Questions about the array below. Rows and columns are numbered from 1.
1) Give the entry just left of the largest entry.
2) Give the entry in the bottom-right corner.
3) Give the bottom entry of the column that holds the largest entry.
4) Give the top entry of the column that holds the largest entry.
5) Give the entry in row 1 and column 3.
6) Give the entry just right of 154.
[[127 134 121 139 131 127 138 137]
 [139 154 141 120 135 116 119 120]]
1) 139
2) 120
3) 154
4) 134
5) 121
6) 141

Questions about the table below. Counting starts at 1.
1) The entry in row 1 and column 3?
2) The entry just right of the largest entry?
3) The entry just left of the centre entry?
4) The entry in row 1 and column 2?
5) The entry directly below the smallest entry?
6) The maximum?
7) The entry just right of the smallest entry?
8) The entry at row 3, column 1?
[[142 111 121 127 127 126 133]
 [151 122 107 121 127 135 132]
 [139 119 115 121 132 135 128]
 [131 129 132 136 120 117 133]
 [126 128 137 129 129 127 130]
 [128 134 122 126 129 132 125]
 [128 134 135 137 119 117 133]
 [129 130 124 125 130 133 126]
 [115 141 122 137 119 121 120]]
1) 121
2) 122
3) 137
4) 111
5) 115
6) 151
7) 121
8) 139

data =
[[105 126 119 115]
 [122 127 119 137]
 [115 117 123 122]
 [119 124 141 136]
 [118 120 128 133]
 [121 125 125 126]
 [113 118 129 136]
 [134 118 138 138]
 [112 119 116 122]
 [120 114 118 124]]
Report the first entry of the smallest entry's row.
A: 105
Report the third entry from the end, reading row by row.
A: 114
Report the entry just right of 128.
A: 133
The top-right entry: 115
The second entry on the main diagonal is 127
Report the last entry, reading row by row.
A: 124
The 3rd smallest entry -> 113
Report the entry directly below the smallest entry.
A: 122
The largest entry in the first row -> 126
The entry just right of 127: 119
The entry directly above 133: 136
The largest entry: 141
The top entry of the column that holds the largest entry -> 119
Report the fourth-last entry, reading row by row.
A: 120
Report the entry just left of 141.
A: 124

125,107,140,123
112,121,116,144
124,111,127,124
137,138,130,109
121,119,145,116
119,128,115,141
156,136,110,130
122,99,123,129
130,119,133,110
121,136,136,120
131,126,137,136
113,117,148,120
113,133,126,123
135,121,125,125
121,108,113,133
116,111,135,111
Rows and columns are numbered from 1.
The bottom-left entry -> 116
The entry in the bottom-right corner is 111
Find the top entry of the column that holds the smallest entry.
A: 107
The bottom entry of the column that holds the smallest entry is 111
The entry at row 1, column 3: 140
Find the entry in the top-left corner.
A: 125
The maximum -> 156
Find the entry directly below 140.
A: 116
Find the entry at row 3, column 1.
A: 124
The entry in the top-right corner is 123
The entry in row 2 and column 2 is 121
Find the entry directly above 141.
A: 116
Find the entry in row 3 and column 2.
A: 111
